<17>: [152 137 125 145 132 122 116 129 149 125 123 109 151 132 141 125 143 117
 133 123 121 118 131 118 130 133 121 116 121 133 139 108 120 127 139 128
 105 111 122 116 140 120 120 107 118 158 144 136 123 137 142 134 125 146
 119 130 126 130]
<11>: [145 182 162 171 117 180 142 159 174 102 100  96  72  85 173 112 127 205
 194 144 128 134 118 146 182 146 159 139 186  85 118 121 109  89 139 102
  80  91 190 113 126 104 118  41 191  92 155 100  63  97  87  59 160  55
 161 131 108 174]
<98>: [112 185 121 141 147 146 147 120 143 115  65 122  53 101 117 126 129 109
 194 123 142 129 107 146 135 147 152 152 134 160 157 146 113  57 115 171
 150 157 154 120 155 114 138  61 174 119 104 118 116 120 140  93 143 168
 133  92 116 154]
<63>: [186  85 118 121 111 122 117 107 102 128 131 130 135 125 143 104 136 146
 148 144 131 110 132 139 109 146 143 129 148 119 125 110 117 117 126 143
 135 141 150 118 125  97 153 142 122 115 133 106 133 130 144  99 117 151
 125 114 144 104]
<71>: [126 208 102 173  53 162 175 116  89 167 180  67 120 107 151 129 131  86
  72  83 100  72  95 148  93 158 182 158 121  89 186  80 102  85 139 109
 118 148 174  96  72 109 119 173 142 116 169  93 176 127 189  45 135 190
 150  56 100  75]
find: [121  89 186  80 102  85 139 109 118] => <71>
find: [121 116 121 133 139 108] => <17>
find: [174  96  72 109 119 173 142 116 169] => <71>
find: [186  85 118 121 109] => <11>
find: [144 128 134 118] => <11>

<63>: [ 73 120 188 138  91  40 139 132 135 111 153 127  90  69 109  58 126 128
 126 128 129 129 129 127 128 128 129]
<151>: [158 205 178  45 167 105 123 139  60 147  28 124 152 116 111  63 194 119
 171 146  70  82 124 209 145  93  87]
<100>: [163 179 171  56 151 109 127 139  58 135  40 132 153  90 111  69 192 113
 160 145 103  73 120 188 138  88  85]
find: [ 73 120 188 138  88] => <100>
find: [109 127 139  58 135  40 132 153  90 111  69] => <100>
find: [ 63 194 119 171 146] => <151>
find: [132 153  90 111  69 192] => <100>

<13>: [175 132 104 135 181 130 136 119 128  92 115 129 122 126 117 134 124 132
 123 129 131 136 130 102 128 143 135 128  94 128 138 149 137 132 147 127
 136 125 119 119 136 131 129]
<17>: [146 156 127 164 136 116 129 170 130 138 127 130 125 130 123 122 111  96
 127 134 123 126 126 124 124 134 136 126 155 123 120 131 133 132 108 131
 134 151 137 118 107 122 137]
<80>: [127 129 123 129 124 128 132 131 129 120 127 128 128 129 134 128 126 127
 128 130 128 128 128 126 128 129 130 128 129 126 130 132 127 129 128 128
 126 130 128 128 126 129 128]
<93>: [139 144 155 161 181 120  88 149 129 143 142 125 135 114 149 131 155 120
 126 123 134 142 130 151 131 114 122 132 146 132 124 133 127 124 165 131
 141 122 136 101 150 125 120]
<11>: [124 128 132 131 129 118 127 128 120 131 133 129 127 129  93 126 109 118
 134 134 130 140 131 108 132 125 118 125  82 124 125  88 124 130 146 130
 123 118 136 104 129 142 124]
<98>: [ 87 135 160 110  98 125 136 177 127 113 131 128 124 129 146 119 147 140
 120 131 136 128 128 117 128 105 118 125 147 128 140 149 126 133 131 128
 145 116 137 137 103 123 119]
<151>: [119 119 115 122 142 125  85 132 132  62 115 120 130 122 112 130 130 122
 124 127 122 121 128 128 123 123 124 129 212 128 135 153 132 120 160 130
 129 107 130 126 129 137 124]
<63>: [157 130 105 141 179 123 125 111 127 118 134 127 127 132 113 129 119 113
 128 148 133 132 129  96 129 146 136 130 117 138 120 127 141 133 140 128
 136 119 123 117 123 137 138]
<100>: [ 91  95 149 131 101 120 135 141 127 158 143 128 130 133 128 116 147 108
 129 138 134 124 128 128 126 122 125 129 161 135 123 120 128 133 122 129
 124  96 141 140 109 133 131]
<175>: [117  82 143 127 123 126 145 130 128 132 129 130 126 128 119 123 151 124
 124 125 136 129 130 124 127 128 126 129 130 132 137 136 130 134 136 128
 123  87 135 142 124 132 126]
find: [126 124 124 134 136 126 155 123 120 131 133 132] => <17>
find: [124 128 132 131 129 120 127 128] => <80>
find: [122 121 128 128 123 123] => <151>
find: [134 142] => <93>
find: [143 127] => <175>
find: [135 128  94] => <13>
find: [118 134 134 130] => <11>

<151>: [ 95 160  77 205 184 138 222 204 174  42 135 148 110 188  59 126]
<71>: [223 186 130 119  66 184 171 111  56  80  55 197 120 152 166 168]
<63>: [ 50 188  30  83  91 209 110  96 160  77 205 184 138  92  93  87]
<100>: [138 222 205 174  42 135 148 161  68 104 207 190 147 183 204  45]
find: [ 96 160  77 205] => <63>
find: [ 96 160  77 205 184 138] => <63>
find: [160  77 205 184 138  92] => <63>
find: [138 222 204 174  42 135 148] => <151>
find: [ 83  91 209 110  96 160] => <63>

<11>: [173  99 126  85 116 171 194 144 114 156 101 107 146 106 121 120 122 117
 147 188 130 125 155 107  95  77 157]
<17>: [171 109 124  90 116 172 192 143 114 150 105 106 143 106 120 124 117 122
 149 187 127 128 158 106  99  78 155]
<13>: [179  90 134  63 116 168 204 148 114 164  96 105 154 105 122 115 134 101
 149 198 140 118 152 110  87  73 170]
<80>: [114 132 209 116 150 181 164  90  56 166  95  92 171 102 111 121 151  89
 160 225 169 115 155 112  88  58 166]
<175>: [181  90 132  56 116 166 209 150 114 164  95 102 158 104 121 116 139  96
 151 205 145 116 153 111  86  71 172]
<71>: [183  91 128  49 115 163 214 155 115 163  95  98 164 103 119 119 145  92
 155 215 154 115 153 111  86  67 170]
<151>: [176  92 131  76 116 170 197 145 114 160  99 107 149 106 123 117 127 110
 147 191 134 122 153 109  91  76 163]
<98>: [178  91 133  70 116 214 163 155 115 162  97 107 151 105 123 115 130 106
 147 194 136 120 153 109  89  75 166]
<93>: [171 116 123  92 116 172 192 143 114 144 107 105 142 106 119 128 114 123
 150 187 126 130 161 105 101  78 154]
<34>: [171 116 123  92 116 172 192 143 114 144 107 105 142 106 119 121 119 120
 148 187 128 126 157 107  97  78 156]
<63>: [175  95 128  81 116 170 195 144 114 158 100 108 148 106 122 118 125 114
 147 189 132 123 154 108  93  77 160]
find: [163 214 155 115] => <71>
find: [181  90 132  56 116 166 209 150 114 164  95] => <175>
find: [150 187] => <93>
find: [105 154] => <13>
find: [171 116 123  92 116 172 192 143 114 144 107 105 142 106 119 128 114 123
 150 187 126 130 161 105 101  78 154] => <93>
find: [154 105] => <13>

<13>: [138 157 146 150 118 116 139]
<11>: [163 144 180  97  80  95 206]
<80>: [205 209 180 186  75 106 212]
<63>: [153 162 177 157  80 206  95]
<100>: [ 95  79 157  95 206 177  80]
find: [ 80  95 206] => <11>
find: [163 144 180  97] => <11>
find: [162 177 157  80 206] => <63>
find: [177 157  80 206  95] => <63>
find: [162 177 157  80] => <63>
find: [157 146 150 118] => <13>
find: [ 80 206] => <63>

<80>: [138 123 137 111 136 109 142 140 134 116 119 123 138]
<17>: [122 124 118 130 136 110 118 100 122 119 102 125 133]
<151>: [126 121 131 119 132 107 127 112  87 119 133 136 138]
<71>: [141 122 121 110 135 116 136 132 132 125 111 107 138]
<100>: [117 116 132 135 132 113 125 111  90 134 208 122 148]
<13>: [141 127 120 116 137 107 140 123 129 120 101 115 141]
<11>: [133 121 119 117 142 109 133 112 133 136  87 119 138]
<175>: [136 132 113 125 111 146 126 127 152 122 103 114 137]
<63>: [117 116 132 135 132 113 125 111 146 126 127 152 122]
<98>: [125 132 146 128 131 145 110 128 117 130 115 124 127]
<93>: [122 143 135 144 126 129 132 118 102 129 102 141 127]
find: [118 102] => <93>
find: [144 126 129 132 118 102 129 102 141] => <93>
find: [112 133 136  87 119 138] => <11>
find: [135 132 113 125 111 146 126 127 152 122] => <63>
find: [132 132 125 111] => <71>

<63>: [ 89 154 117 113 119 156 124 183 139]
<98>: [ 89 154 113 183 139 124 156 119 117]
<17>: [ 46 165 113 119 117 123 127 104 117]
find: [117 113 119 156 124 183 139] => <63>
find: [154 113 183 139 124 156 119 117] => <98>
find: [117 113 119] => <63>
find: [113 183] => <98>

<71>: [128 112 141 144 151 103 151 193 164 149 163 134 177 135 142 163  89 125
 211]
<34>: [121 145 141 143 151 103 166  77 164 149 123 134 177  90 136 113 118 101
 123]
<98>: [143 163 141  96 151 103 123 104 164 149 133 153 145  89 135 163 142 125
 123]
<151>: [128 112 141 144 151 103 151 193 164 149 163 134 177 135 142 163 118 125
 211]
<100>: [128 145 141 143 151 103 151  77 164 149 133 134 172  90 142  80 118  92
 109]
find: [135 142 163  89] => <71>
find: [134 177  90 136 113] => <34>
find: [128 112 141 144 151 103 151 193 164 149 163 134 177 135 142 163 118 125
 211] => <151>

<34>: [ 43 118 135 116]
<175>: [142  96 133  97]
<93>: [125  96  43 181]
<71>: [125  96 131 127]
<63>: [134 105 133 111]
<98>: [122 123  21 201]
find: [125  96  43] => <93>
find: [122 123] => <98>
find: [96 43] => <93>
find: [125  96 131 127] => <71>
find: [ 96  43 181] => <93>
find: [ 96 133  97] => <175>

<13>: [142 117  27 117 161  98 218 119 172 126 147 126 118  79 119]
<11>: [168 197 122 102 170 140 162 122 206 127 142 122 129  75 132]
<34>: [158 200 140 124 164 158 101 150 168 121 158 155 143  52 127]
<93>: [117 218  98  27 117 161 142  78 231 123  82 113 120  76 174]
<80>: [200 171 142  92 172 167 153 128 189 119 154 119 129  90 116]
<71>: [165 177 109  93 177 134 158 146 167 139 121 129 119  39 123]
<100>: [133 197 102 111 144 152 144 120 217 123 137 116 160  70 161]
<151>: [151 197 101  69 158 154 141 118 168 131 120 138 119  50 140]
<17>: [188 166 107  68 172 166 191  95 191  99 143 104 127 117 131]
<63>: [158 154 141 118 168 131 120 136 119  50 160 110 130 140 138]
find: [117 218  98  27 117 161 142] => <93>
find: [158 154 141 118 168 131 120 138 119  50] => <151>
find: [218  98  27 117 161 142  78 231 123  82] => <93>
find: [113 120  76 174] => <93>
find: [177 134 158 146 167 139] => <71>
find: [120 217 123 137 116] => <100>

<93>: [147 130 112 111  83  81 128 109 141]
<80>: [186 142 105 119  91  72  83 123 129]
<71>: [186 142 105  69  91  72  83 123 129]
<13>: [125 146 112 112  98 131 133 125 104]
<34>: [125 146 111 112  98 130 133 125 104]
<98>: [192 156  96  59  80  80  73 129 107]
<151>: [192 162  92  55  74  83  74 129  99]
<11>: [ 83  79 128  41  38  79  91 119  84]
find: [ 83  81 128] => <93>
find: [111 112] => <34>
find: [112  98 131] => <13>
find: [69 91 72] => <71>

<151>: [189 205  75 156  50 199 169 193 166  80 197 164 139 191 166  93  92]
<63>: [ 97 137 157 156 158 208 176  91 138 134 164 208 206 130 142 134 155]
<34>: [ 93 180 140 114 181 203 200  69 210 140 179  94 163 160 190 151  77]
<71>: [209  48  80  63 184  64 170 172  85  47 138 201 103 108 118 101 185]
<13>: [209  48  80  63 184  64 170 172  85 156 190 164 159  94  78 195  50]
<17>: [209  64  63  48 184  80 137 145  58  53  73  49 135  82  83 105 167]
<80>: [154  48  80  63 184  64 170 172  85  47 138 201 103 108 118 101 185]
<98>: [209  48  80  98 184  64 170  85  85  47 138 201 103 108 118 101 185]
find: [209  48  80  63 184  64 170 172  85  47 138 201 103 108 118 101 185] => <71>
find: [ 75 156  50 199 169 193 166  80 197 164] => <151>
find: [154  48  80  63 184  64 170 172  85  47 138 201 103 108 118 101 185] => <80>
find: [208 176  91 138 134 164] => <63>

<34>: [132  47 128 149]
<71>: [132  47 184 149]
<63>: [107 121 226 129]
<17>: [132  47 170 141]
find: [121 226 129] => <63>
find: [ 47 170] => <17>

<13>: [156 142 107 201 208 148 125 141  72 131 121 124 158 129 183 137 198 128]
<34>: [ 80 104 126 160 155  97 118  91  67  99 156 144 168 148 131 102 195 168]
<80>: [ 77 175 105 206 204 155 126 149  74 139 119 133 158 127 178 144 190 138]
<98>: [128 149  74 139 119 105 116  93  77  88 156 141 166 134 140 118 195 161]
<151>: [183 133 185 178 155 144 125 119  89  88 154 124  74 120 156 137 121 141]
find: [190 138] => <80>
find: [154 124  74 120 156 137 121] => <151>
find: [156 144] => <34>
find: [119  89] => <151>
find: [126 149  74 139 119] => <80>

<175>: [ 95 128 107 160 126 166 134 152 108 121  92 110]
<100>: [111 125 149 161 118 140 121 159 149 107 161 108]
<34>: [ 89 121 149  67 125 119 123 175 110  81 140 142]
<98>: [113 135 141  76 117 137 133 115 129 208 188 151]
<11>: [148 170 123 163  76 161 140 128 144  77 147 149]
<17>: [121 130 144 125 105  99 128  97 134  84 153 104]
<93>: [150 126 134 103 116 125 131  81 149 177 142  90]
<13>: [ 89 121 149  67 125 119 123 175 110  81 140 114]
<63>: [ 89 121 140 139 122 115 127 133 134 109  94 188]
<71>: [149 145 158 113 150 145 147 125 154 148 125 146]
find: [108 121  92 110] => <175>
find: [ 89 121 149  67 125 119 123 175 110  81 140 114] => <13>
find: [ 89 121 149  67 125 119 123 175 110  81 140 142] => <34>
find: [145 147 125] => <71>

<71>: [126 115 133 135 102 130 133 150 130 129 146 164 161 131 131 159 131 148
 134 212 158 135 120 164 138 130 123 130 160 140 152 140 148 145 131 162
 141 128 137 128 131 149 133 147 160]
<93>: [127 104 147 134 102 130 133 134 139 134 130 164 137 140 148 144 145 132
 137 173 132 132 117 164 136 135 151 153 130 163 133 145 152 136 138 136
 140 139 134 142 134 143 137 156 161]
<11>: [131 110 133 139 102 144 149 176 139 129 149 135 137 131 147 158 138 132
 135 165 137 134 117 135 196 134  94 133 142 145 135 134 144 151 141 147
 170 143 155 152 132 150 133 156 141]
<34>: [132 120 135 138 102 144 139 151 135 139 140 150 131 131 133 138 129 141
 132 209 158 132 120 150 136 149 148 141 133 144 140 134 151 144 138 148
 128 130 147 130 133 138 140 138 133]
<151>: [129 130 140 136 102 135 134 139 134 153 147 132 156 135 137 139 146 138
 129 179 138 131 119 132 132 145 106 149 131 181 143 131 135 138 161 132
 168 139 135 152 147 137 135 143 130]
<175>: [126 115 133 135 102 130 133 150 130 129 146 164 161 131 131 159 131 148
 134 212 158 135 120 164 138 130 123 130 160 140 152 140 148 145 161 143
 135 135 143 138 133 146 141 138 140]
<98>: [152 136 137 158 102 132 129 128 136 154 142 156 128 140 148 153 132 141
 145 152 127 135 117 156 145 150  98 133 161 134 132 142 130 132 138 146
 127 146 147 152 150 144 136 136 146]
find: [152 136 138] => <93>
find: [134 151 144] => <34>
find: [136 138 136 140 139 134 142 134 143 137 156 161] => <93>

<17>: [140 141  91 152 145 113 160 131 147  84 108  88 148  72 162 113  86 115
  98 148  94 119  93 136 109  72 105 109 145  85]
<71>: [136 132 141  99  87 121 163 140 161  78 101  92 148  82 154 100  74 101
  79 144  88 121  90 134 114  81  98 101 144  66]
<100>: [121 159 124 113 102 125 138 134 154 131 121 129 130 124 122 123 103 110
 138 149 100 131 123 131 118 132 108 115 126  82]
<11>: [112 154 140 141  89 152 145 153 154  77 102 116 136 131 130  81  94  95
  32 100 122 126 103 122 144 119 114 106 139  95]
<98>: [140 161  78 101  92 147 147 154 154  69  99 112 138 128 133  76  92  95
  20  96 123 125  98 122 145 113 114 104 142  96]
<63>: [112 154 140 141  89 152 145 153 154  77 102 116 136 131 130  81  94  95
  32 100 122 126 103 122 144  72 102 106 145  78]
find: [ 72 102 106] => <63>
find: [112 154 140 141  89 152 145 153 154  77 102 116 136 131 130  81  94  95
  32 100 122 126 103 122 144  72 102 106 145  78] => <63>
find: [112 154 140 141  89 152 145 153 154  77 102 116 136 131 130  81  94  95
  32 100 122 126 103 122 144 119 114 106 139  95] => <11>
find: [140 161  78 101  92 148] => <71>

<98>: [183 165 231  79  75]
<151>: [151 164 214 106 113]
<175>: [149 177 214 111 100]
<93>: [185 163 219  95  76]
<80>: [178 175 218  85  90]
<100>: [169 150 232 106  71]
<11>: [189 164 218  93  87]
<71>: [184 154 241  97  64]
<17>: [145 173 219 108  75]
<63>: [133 172 223 115  71]
<13>: [214 151 106 164  87]
find: [241  97  64] => <71>
find: [151 164 214 106] => <151>

